Each path below is one point turned by a fixed rotation once a step. After each direction that follows a path, write how fast that rotation turns it, in deg/step (0 if it stays still).
Each turn is a multiple of 5 degrees from 10 to 175, or 0.
Each row of a path follows its step; steps can be skipped.

step 1: -0.82	-0.08	-0.17	+1.76	+1.35	-1.14	+0.00	-1.72	+2.35	-0.09	-1.89	-1.98	-0.59	+1.53	-0.81	-0.02	-0.43	-0.18	-1.01	-1.63	-2.13	-0.27	-1.72	+0.48	-0.64	-0.32	-0.08	+0.85	+0.17	-1.80	-2.60	-0.52	+1.10	+1.26	+0.71	+1.33	+2.75	+0.41	-0.38	+0.49	+0.77	-0.70	-1.04	+0.58	-2.35	-0.56	+0.21	+1.74	+0.62	+2.30	+0.88	+2.09	-0.04	-0.01	-1.03	-0.81	-1.01
step 3: +0.17	-1.76	-0.96	-0.76	-1.92	-0.84	-0.50	+1.42	-1.14	-0.10	-0.19	+1.52	+1.09	-0.42	-1.58	+0.86	+0.92	+0.79	-1.18	+0.39	+1.71	-0.62	+0.87	+2.10	-1.09	+0.73	+1.03	-1.00	-2.51	+0.74	+1.02	+0.37	+0.12	-1.72	-0.45	-1.27	-0.36	-0.91	-2.47	+0.07	-1.43	-0.92	-0.17	-0.23	+0.05	+0.07	-1.26	+2.00	+1.06	-1.59	-0.39	-1.00	+0.56	-2.30	+0.30	-0.13	+3.83
step 4: -1.04	+1.15	-2.06	-1.80	-1.45	-0.97	-0.81	-0.28	-0.89	+0.29	+2.37	+1.52	-2.16	-1.12	-0.88	-0.62	-0.76	-0.06	+0.09	-0.90	+1.01	-1.33	+0.11	-0.02	+0.57	-0.14	-1.75	+0.88	+0.56	-1.30	+1.17	+0.89	+1.42	-1.50	-0.03	-0.75	+0.33	+0.11	+1.17	-0.12	+0.12	-0.71	-2.12	+0.26	-0.50	-1.01	+0.62	-2.85	+0.04	-2.88	-0.95	-1.77	-0.70	-2.25	+1.13	-2.03	+1.11
step 7: -0.29	+0.86	+0.17	+0.10	-0.54	+0.54	-1.04	-0.52	-2.35	+0.76	-1.77	-0.67	+0.34	-1.26	+0.52	+0.08	-2.75	+1.06	+2.00	-0.13	-1.86	+2.31	-0.84	-0.76	-0.38	+0.60	+0.54	+2.21	+0.18	+1.01	+0.87	+0.53	-0.57	+1.36	+0.34	+0.55	-0.84	-1.24	-0.96	+0.75	-1.32	+2.40	+0.48	-1.47	-2.77	+0.19	-1.20	+1.71	-2.14	+1.30	+2.23	+1.29	+0.19	+0.34	+0.40	+0.47	-0.86
step 13: +1.34	+0.11	-0.16	-0.56	+0.47	-0.11	+1.05	+2.03	-0.01	+0.89	+1.65	+1.11	+0.34	+0.58	+1.95	+2.06	-1.10	+0.06	+0.09	-0.65	+1.10	+0.45	-1.53	+1.75	-0.58	-0.17	+0.98	+1.21	-1.52	-1.66	+0.01	+0.46	+0.93	+0.93	-1.20	-3.03	-1.59	+1.19	+0.46	-1.17	-1.77	+0.91	+1.16	-1.56	-3.85	+0.12	-0.43	-0.14	+1.39	-1.10	+0.15	+0.24	-1.55	+0.07	+0.82	-1.48	+1.10
step 19: +1.56	+2.11	-1.98	-0.19	+1.00	+2.12	-0.05	-1.42	+1.23	-0.57	-0.27	-1.05	+0.44	-0.84	+1.72	-0.95	+1.04	-0.33	-0.52	-0.64	+0.81	-1.53	+0.45	+2.33	-0.61	+0.76	-0.12	-1.19	-0.78	-0.40	+0.02	+1.47	-0.11	+2.16	+0.57	+0.49	-2.32	+1.54	-1.09	+1.99	+0.42	+0.08	-2.44	-0.69	+0.06	+1.28	+0.46	+0.09	-0.01	-0.98	+0.69	-0.63	-1.98	-3.07	-1.19	-1.70	+0.33
step 21: +0.69	+0.43	+0.98	-0.45	-0.72	-3.39	-0.61	+1.85	-1.10	+1.44	-0.21	-2.16	-0.05	+0.12	-2.09	+0.31	-0.87	+1.37	+0.41	-0.41	+0.83	+1.38	+0.48	-0.24	-0.01	-0.07	-0.51	-0.07	+2.39	-0.01	-0.72	-1.10	+1.29	-0.78	-0.12	-0.69	+0.62	-0.65	-0.06	-0.39	-2.03	+0.43	+0.20	-0.59	+2.10	-3.87	+0.51	-1.14	+1.07	+0.97	-2.41	+0.36	-1.01	+0.69	-2.35	-0.29	+0.67
step 24: -1.87	+1.06	-2.63	+0.80	-0.53	+0.62	+1.96	-0.98	-0.59	-1.28	+0.58	+0.07	-0.09	+1.01	+0.89	+0.19	+0.52	+0.35	-0.43	-2.47	-1.57	+0.78	+0.24	+1.41	+0.65	-0.14	-0.88	-1.61	+0.37	-1.09	-0.47	+0.70	-3.33	-1.62	+0.77	-1.10	-0.51	-0.11	-1.14	+0.43	-0.19	+3.54	-1.46	-0.09	+0.08	+3.09	-1.22	+1.42	-0.51	-0.96	-1.04	+0.49	-0.31	+0.37	+0.54	-0.53	-1.05
step 30: +0.22	+0.39	+0.62	-1.96	-0.58	-0.77	-0.11	+2.22	-1.87	-0.15	+0.43	+1.90	-0.37	+0.66	-0.05	+2.10	+0.76	+0.29	-0.49	-2.03	-0.17	+1.03	+2.30	+0.42	+0.93	+0.21	+1.02	+0.75	-0.15	+1.15	+0.76	+1.28	-1.28	-0.49	+1.31	+0.52	-0.85	+1.39	-0.87	+2.68	-2.30	-0.34	+2.95	+0.11	+0.70	+0.77	+1.53	-0.38	-0.84	-1.12	-1.37	-1.51	-1.92	-0.38	-1.12	+0.40	-1.91
Speeds:
-0.01	-0.06	+0.21	-0.33	-0.08	+0.47	+0.15	-0.05	-0.30	-0.03	+0.53	+0.03	+0.08	+0.06	+0.66	-0.56	-0.14	+0.46	+0.61	-0.36	+0.44	+0.37	-0.23	+0.09	+0.10	-0.41	+0.36	-0.38	-0.28	+0.46	+0.03	-0.30	-0.56	+0.05	+0.34	-0.13	+0.79	-0.28	-0.12	-0.27	+0.19	+0.28	-0.38	+0.62	-0.13	-0.21	-0.23	-0.43	-0.23	-0.11	+0.59	+0.36	+0.12	+0.22	-0.01	+0.15	-0.15
40
+0.36	+0.01	+0.36	-0.26	-0.10	-0.06	+0.04	-0.88	+0.41	+0.19	-0.15	-0.19	-0.33	+0.35	-0.53	+0.51	+0.02	-0.01	-0.06	-0.04	+0.21	+0.19	-0.27	+0.27	+0.33	+0.37	-0.29	+0.25	+0.17	-0.09	+0.24	-0.28	-0.25	-0.25	+0.05	-0.02	-0.14	+0.23	-0.16	+0.37	-0.19	+0.04	-0.12	+0.83	+0.29	-0.65	+0.79	-0.65	+0.00	+0.28	-0.01	-0.05	+0.48	+0.18	-0.20	+0.35	-0.45
70
+0.31	-0.35	+0.10	-0.17	+0.40	+0.49	-0.27	+0.47	-0.37	-0.57	-0.43	-0.20	-0.85	+0.46	+0.22	+0.17	+0.26	-0.12	+0.00	+0.06	+0.35	-0.35	+0.54	-0.27	-0.32	+0.02	-0.43	+0.00	-0.15	-0.72	-0.29	-0.11	-0.09	-0.26	+0.36	-0.58	-0.13	-0.33	+0.04	+0.27	-0.21	+0.40	-0.20	+0.32	-0.09	+0.24	-0.22	-0.36	-0.43	-0.18	+0.02	-0.38	-0.19	-0.48	-0.03	+0.23	+0.05
70
+0.52	+0.49	+0.52	+0.16	+0.20	-0.15	+0.07	-0.50	-0.08	+0.21	+0.32	-0.36	+0.02	-0.25	+0.30	-0.10	-0.47	+0.24	+0.25	+0.63	+0.05	+0.00	+0.48	-0.33	+0.04	-0.49	+0.37	-0.21	+0.54	-0.07	-0.34	-0.38	+0.08	-0.15	-0.01	-0.48	-0.05	+0.39	-0.61	-0.11	+0.07	+0.23	-0.04	-0.37	-0.27	+0.02	+0.66	+0.05	+0.41	+0.20	+0.22	-0.42	-0.06	-0.72	-0.01	-0.01	+0.48
175
+0.25	-0.04	-0.48	+0.16	+0.13	+0.40	+0.06	-0.11	+0.21	-0.20	-0.20	-0.30	+0.19	-0.04	+0.47	+0.25	-0.02	-0.21	+0.02	+0.29	-0.69	+0.13	-0.43	+0.26	+0.86	+0.01	+0.29	+0.22	-0.92	+0.19	+0.71	+0.36	-0.11	-0.31	+0.02	-0.37	-0.16	-0.32	-0.59	-0.20	-0.15	+0.28	-0.04	+0.01	-0.22	-0.01	-0.20	-0.39	+0.39	-0.28	-0.51	-0.28	+0.14	-0.42	+0.24	-0.09	+0.25
70

step 0: +0.06	+0.12	-0.08	-1.43	+1.32	-1.74	-1.13	+0.73	-1.56	-1.39	-0.59	+1.08	+0.52	+0.18	-0.94	+1.54	-0.10	-1.46	+1.70	-1.52	-0.13	+0.55	-0.90	+1.58	-0.36	-0.15	-0.71	-0.98	-0.90	+0.06	+0.38	-1.23	-1.24	+0.73	+1.35	+0.55	-0.20	+1.03	-1.63	-0.33	-0.63	+0.04	+0.03	-1.03	+0.55	-1.90	-2.09	+0.39	-0.49	+0.94	+0.38	-1.92	+0.54	-3.44	+0.69	+3.17	-1.87
step 1: +0.77	-0.30	-0.08	-1.59	+1.04	+0.53	+1.04	+0.12	-2.11	-0.91	+1.96	-1.13	+2.46	-2.81	+1.04	+1.02	-1.69	+1.14	+0.93	-0.10	-0.10	+0.52	+0.51	-0.10	-1.41	+1.74	+1.24	-0.25	+0.63	+0.58	+1.56	+1.10	+0.22	+0.41	-0.57	-0.47	+0.00	-0.58	-0.48	-1.99	-0.62	+1.45	-0.95	-1.47	-2.69	-1.78	-2.39	+1.55	+0.93	+0.35	+1.04	-0.44	+0.66	+0.55	+0.96	+0.00	-0.51
step 4: +0.04	-0.32	+0.11	-1.06	-1.23	+0.65	+1.33	+0.61	-0.59	-1.82	+0.45	-1.95	+1.15	-1.03	+2.01	-0.16	-0.68	-0.47	+0.22	+0.20	-1.39	+2.18	-0.38	-0.75	+0.18	+0.46	+1.65	+0.83	+1.83	+0.58	+0.59	+0.40	-0.02	-1.92	+0.05	-1.45	+0.68	+0.73	-1.67	+0.67	-0.07	+2.02	-0.23	-0.43	-0.04	+0.50	-0.69	+0.69	+3.71	-0.20	+2.93	-1.08	+0.88	-0.15	-2.38	-0.98	-0.88
step 13: -1.79	+0.84	+2.15	-0.69	+0.60	+0.44	+0.28	+1.03	-0.96	+0.37	-1.14	-1.24	+1.21	-0.12	-1.16	-0.41	-1.92	-1.32	+0.48	-1.51	-1.39	+1.64	+0.94	+1.91	-0.29	-0.81	+1.78	-0.04	-0.96	+0.46	-0.55	-0.24	-2.96	+0.22	-0.45	-0.06	-0.17	+0.00	-0.38	-1.43	-0.98	+1.57	-2.09	-0.81	+0.32	-0.70	-2.24	-0.15	+1.13	+0.85	+2.14	+0.92	+0.80	-2.47	+0.76	+0.72	+1.44
step 23: +2.59	-0.57	+0.98	-1.98	-0.01	-2.35	+0.59	+0.41	-0.44	-0.60	+1.14	-0.77	+1.54	+1.81	-0.44	+0.26	+0.13	+0.54	-0.20	-0.33	-1.16	+1.41	-0.25	+1.41	+0.29	+0.07	+0.98	+1.80	-0.66	+0.73	-0.50	+0.51	-1.78	-0.37	+0.68	+0.77	+0.59	+0.29	-1.15	+1.43	+0.44	+0.88	+1.48	-0.03	-2.14	+0.61	-0.16	-0.74	+3.39	+1.88	+1.44	-1.30	+0.51	-1.74	+0.07	-1.95	-1.33
step 24: +0.66	+0.45	+0.64	-1.60	+1.73	-0.35	-1.06	-0.29	+0.55	+1.83	-0.52	-0.24	+0.11	-0.36	+1.60	-1.31	+0.62	+0.68	+1.37	+0.35	-2.93	+1.80	-0.29	+1.72	-1.36	-0.38	+1.69	+1.72	+0.00	+0.60	+0.84	+2.03	+1.35	-1.47	+1.40	+1.35	-0.84	+1.49	-0.79	-0.86	-0.33	+1.11	-1.54	+0.02	-0.70	-1.80	+0.85	+1.26	+0.14	-0.80	+1.21	+0.74	+0.45	-2.81	-0.62	+1.49	+0.32
step 26: +1.92	+0.67	+1.35	-0.52	+2.40	-0.93	+0.91	+0.05	-1.78	+0.52	+1.82	-2.15	+1.76	+0.05	-0.45	+0.18	-0.17	-1.25	+0.74	-1.51	-1.20	-0.62	+0.16	+0.54	-1.35	+1.33	-0.34	+0.04	-0.64	+2.27	-0.02	+0.68	-1.72	+1.35	-1.88	+0.47	-0.11	-1.09	-0.90	+0.36	+0.73	-0.49	+0.48	-1.02	+0.62	-1.49	-2.70	+0.78	+0.88	+1.46	+1.92	-1.54	+2.02	+0.10	+0.87	-0.37	-0.57
step 32: +0.03	+0.51	+1.99	-1.60	+0.52	-0.13	+0.53	-0.52	-2.10	+0.88	-0.52	+0.26	+2.07	-1.24	+1.96	-0.30	+0.74	-2.02	+0.06	+1.00	-2.39	+0.66	-1.31	-0.03	-0.36	+2.25	+0.39	-0.74	-1.16	-0.92	+0.58	+0.72	-1.39	-0.79	-1.04	+1.20	-0.60	+0.76	-1.53	+0.20	+1.07	+1.57	-2.22	-1.46	-0.55	-0.80	-1.39	-0.60	+1.69	+1.76	+1.41	-0.09	+1.26	-0.28	-0.56	+2.09	+0.41
step 33: -0.89	+0.46	-1.63	-0.23	+0.65	+0.27	-1.03	+0.08	-0.82	-1.09	-1.19	+1.07	+2.00	-1.26	+0.89	-0.93	+0.29	+1.21	-1.21	+0.37	-1.52	-1.06	+0.51	-0.01	-3.26	-0.62	+0.82	+0.43	-0.22	+1.67	+0.34	+0.85	-0.40	-0.06	+0.39	+0.64	+0.89	-1.22	-0.06	-0.28	-0.87	+1.41	-0.73	-0.16	+0.72	-1.60	-1.61	+0.89	+1.94	+1.46	-0.58	-2.23	+1.32	-3.03	-1.54	-2.47	-0.25
Speeds:
-0.41	-0.23	+0.12	+0.17	-0.60	-0.01	+0.45	+0.17	-0.02	+0.16	+0.12	-0.82	+0.09	+0.22	+0.29	-0.35	-0.48	-0.35	-0.11	-0.29	+0.82	+0.23	+0.53	+0.05	-0.13	-0.63	-0.09	+0.44	-0.14	-0.30	+0.10	+0.09	+0.09	-0.03	-0.11	-0.51	-0.36	+0.38	-0.05	+0.05	-0.35	-0.36	+0.17	-0.15	+0.67	+0.60	-0.19	-0.13	-0.05	+0.08	+0.11	+0.22	+0.45	+0.00	-0.46	-0.04	+0.20
45
-0.04	+0.08	+0.07	+0.14	+0.03	-0.54	+0.29	-0.09	+0.24	+0.16	-0.69	+0.65	-0.09	+0.05	+0.09	-0.79	+0.20	+0.23	+0.02	+0.12	-0.58	+0.33	+0.04	+0.14	-0.36	-0.36	+0.19	+0.05	-0.31	+0.07	-0.10	+0.18	-0.32	-0.45	-0.93	-0.16	-0.09	-0.18	-0.05	+0.47	+0.03	-0.07	-0.28	-0.15	-0.49	+0.60	+0.18	-0.17	+0.23	+0.34	+0.36	+0.01	-0.34	-0.22	-0.69	-0.17	+0.25
40
-0.08	+0.30	+0.35	+0.08	-0.18	-0.11	+0.05	+0.00	+0.10	-0.71	+0.08	-0.67	+0.25	+0.22	+0.45	+0.30	+0.44	+0.19	+0.53	-0.34	-0.05	-0.38	+0.37	-0.41	-0.32	-0.30	-0.03	+0.28	+0.68	+0.36	-0.13	+0.30	-0.29	+0.00	+0.44	-0.47	+0.12	-0.65	+0.68	+0.56	+0.26	+0.00	-0.02	-0.10	-0.33	+0.23	+0.10	-0.24	+0.40	+0.28	-0.12	+0.02	-0.54	+0.04	+0.30	+0.03	-0.04
135
+0.17	+0.01	+0.20	-0.61	-0.18	-0.33	+0.12	+0.51	-0.78	+0.53	-0.30	-0.06	+0.61	-0.06	+0.15	-0.18	-0.49	+0.01	-0.43	+0.19	+0.17	-0.05	-0.14	-0.02	+0.13	-0.09	-0.62	+0.06	-0.26	-0.23	-0.04	-0.06	+0.08	+0.32	+0.26	+0.43	-0.14	-0.59	+0.73	-0.24	+0.21	+0.69	-0.03	-0.16	-0.17	+0.26	+0.29	-0.03	+0.04	-0.07	-0.50	-0.01	-0.30	-0.34	-0.08	-0.50	+0.47
70
-0.26	-0.86	+0.52	-0.11	+0.44	+0.50	+0.46	+0.01	+0.31	-0.19	+0.28	-0.10	+0.07	-0.08	-0.08	+0.02	-0.05	+0.35	-0.45	+0.03	+0.04	+0.21	+0.27	+0.18	+0.10	-0.15	-0.24	+0.01	-0.32	+0.12	+0.02	-0.23	+0.46	+0.13	+0.17	+0.85	+0.19	-0.26	+0.06	+0.33	-0.14	-0.45	-0.20	+0.04	+0.34	-0.04	-0.35	+0.13	+0.50	+0.11	+0.43	-0.27	-1.09	+0.21	-0.23	+0.00	-0.25
135
-0.61	-0.14	+0.33	+0.04	-0.04	+0.12	-0.08	-0.01	-0.07	+0.47	-0.95	+0.04	+0.26	+0.06	+0.02	+0.83	-0.20	-0.06	+0.50	+0.03	+0.34	+0.12	-0.61	+0.06	-0.03	+0.24	+0.26	+0.26	-0.27	+0.44	+0.23	+0.58	+0.00	-0.21	+0.05	+0.32	+0.07	+0.21	+0.11	+0.26	+0.25	-0.28	+0.32	-0.30	+0.37	-0.20	+0.47	+0.23	-0.46	+0.73	+0.19	+0.09	-0.22	-0.03	+0.15	+0.43	+0.37
135
+0.43	-0.07	-0.36	-0.16	+0.02	+0.34	+0.08	+0.15	-0.07	+0.69	-0.07	-0.22	-0.23	+0.06	+0.67	-0.11	+0.08	-0.14	+0.34	-0.36	+0.26	+0.07	-0.08	-0.58	-0.71	+0.56	-0.22	+0.28	-0.04	+0.23	-0.53	-0.29	+0.02	+0.17	+0.19	+0.58	-0.47	+0.53	-0.27	+0.13	+0.27	+0.06	-0.22	-0.16	-0.63	+0.35	-0.34	-0.40	-0.31	+0.21	+0.15	-0.25	-0.15	-0.01	-0.16	+0.15	-0.70
125
+0.52	+0.11	+0.58	-0.11	+0.10	+0.34	+0.55	+0.14	-0.27	+0.52	+0.61	-0.94	-0.35	-0.19	-0.03	+0.17	-0.25	+0.37	+0.35	+0.31	-0.32	+0.34	-0.47	-0.13	+0.35	+0.59	+0.08	-0.09	+0.09	-0.30	+0.26	+0.17	-0.45	-0.64	-0.46	-0.16	-0.03	-0.30	-0.05	-0.01	+0.29	-0.51	-0.14	-0.27	-0.06	-0.12	+0.34	+0.03	+0.26	-0.13	-0.02	+0.15	+0.18	+0.14	-0.24	-0.35	-0.14
130
